In the data rows, 128 means zero.
Here are some points:
[152 108  61 126 112 130 123 179 154 186 188 107]
[111 110 179  97 191 107  82  99 117  95  84  93]
[110 142 127 135  57 155 218  76 120 107 118 211]
[108 117 187 114 208 112  44 123  98 108  89  64]
[128 126 141 148 133 112 119 104 131 122 110 116]
[146 109  78 132 122 146 134 179 155 177 193 112]
[137 121 133 129 153 115 104 155 118 135 145 103]
[113 112 163 102 204  91  42 141 113 107 116  68]
[159 103  49 129 123 125 113 187 152 178 203  95]
[115 130 139 136 112 132 154 103 127 126 116 147]
[111 137 158 120 105 152 175  77 120  99  69 180]
[137 131 107 135  86 147 182 126 126 152 133 166]
[122 123 141 120 135 134 121 105 125 114 103 149]
[113 138 150 111 110 128 150  94 117 109 102 157]
[122 110 121 122 176 112  45 158 131 142 150  79]
[133 128 122 131 122 129 111 155 143 132 135 119]
[131 149 139 140  97 118 169 115 127 103 105 160]
[113 117 174 131 194 106  65  83 117  82  86  90]
[111 124 210 135 180 113  63  86 122  91  70 106]
[124 110 170 123 189 101  48 139 116 125 119  76]
[134 133 109 130 141 113 107 158 125 126 162 112]
[124 138 114 143  71 164 169 141 122 151 147 143]
[113 126 123 147  93 140 159 123 127 137 149 147]
[103 100 164 122 200 107  78  94 141  95  61 101]
[ 93 128 201 100 151 130 119  81 110  83  64 140]
[103 121 179 116 215 103  36 139 120 123 104  46]
[116 131 121 112  62 171 201  96 124 128 112 205]
Then 24 other points, each followed by its number:
[115 110 131 105 171 112  83 135 141 117 125 104] 0
[154 108  61 124 129 100 105 173 157 165 196 103] 1
[141 110 102 136 148 130  93 171 135 166 161  81] 2
[110 118 150 111 146 147 105 114 124 112  95 126] 3
[157 139  82 133  96 137 163 144 152 143 162 143] 4
[116  99 135 112 184 105  49 145 144 133 125  71] 5
[124 157 141 130  94 140 164 108 112 118 114 165] 6
[ 99 142 199 107 146 144 143  61 105  73  27 154] 7
[154 113  81 134 125 126 137 162 142 162 182 104] 8
[141 131  98 131  93 157 171 145 138 157 158 142] 9
[168 122  76 135 136 134 113 186 138 162 192  90] 10
[ 99 134 130 134  75 175 186  64 117 118  92 196] 11
[140 126 132 137 167 108  84 130 118 120 139  87] 12
[121 114 115 118 138 132 118 127 134 131 127 114] 13
[159 120  84 147 141 112 102 191 138 173 189  84] 14
[142 133  69 145  75 149 157 159 145 161 185 140] 15
[139 122  89 149  93 153 142 171 133 179 184 117] 16
[119 130 124 136 145 131  91 146 136 124 137 105] 17
[155 125  80 146 120 148 121 184 123 190 212  85] 18
[112 131 160 116 133 118 140 111 121 130  84 145] 19
[147 133  98 136  74 138 182 158 126 161 174 164] 20
[161 117  75 153 144 117  97 183 149 163 190  77] 21
[107 158 171 132  81 133 195  89 108 110  82 196] 22
[156 104  61 123 128 137 102 201 145 186 213  94] 23
Which of these numbered points is nearest to each point below, ignoring the 2 directions in which the first points spread most? Its number follows each.
[111 153 152 123 162 126 116 104 117  72  85 140] > 17
[138 131 115 118 126 149 157 134 138 138 146 131] > 9
[128 118 141 142 150 123 101 128 134 130 119 103] > 2
[ 80 141 218 132 117 140 160  34 111  63  17 182] > 2
[111 118 165 128 146 114 110 109 117 113  91 129] > 2
[114 122 130 134 158 117 115 113 121 110 126 108] > 8
[130 143 118 126 123 119 132 143 123 125 148 130] > 6
[ 92 130 178 129 147 123  99  93 131  97  66 125] > 17
[123 127  87 130  36 175 228  95 126 145 127 207] > 13
[134 128  99 120  94 118 157 119 146 131 148 151] > 1
[132 136 123 127 106 159 188 115 134 133 119 160] > 9
[145 113  70 121 122 104 115 154 149 156 177 115] > 1
[155 116  93 132 141 108  90 191 129 161 192  88] > 20
[131 140 130 157  61 152 212  99 114 125 111 199] > 14
[137 134  98 118  60 133 190 109 131 130 139 188] > 1
[148 132  79 131 118 126 145 161 154 148 175 131] > 4
[130 129  88 131  51 146 183 132 146 159 146 177] > 5
[ 99 113 182 125 215 116  45 133 106 114  99  55] > 16
[127 124 143 143 131 120 136  98 126 114 110 133] > 21
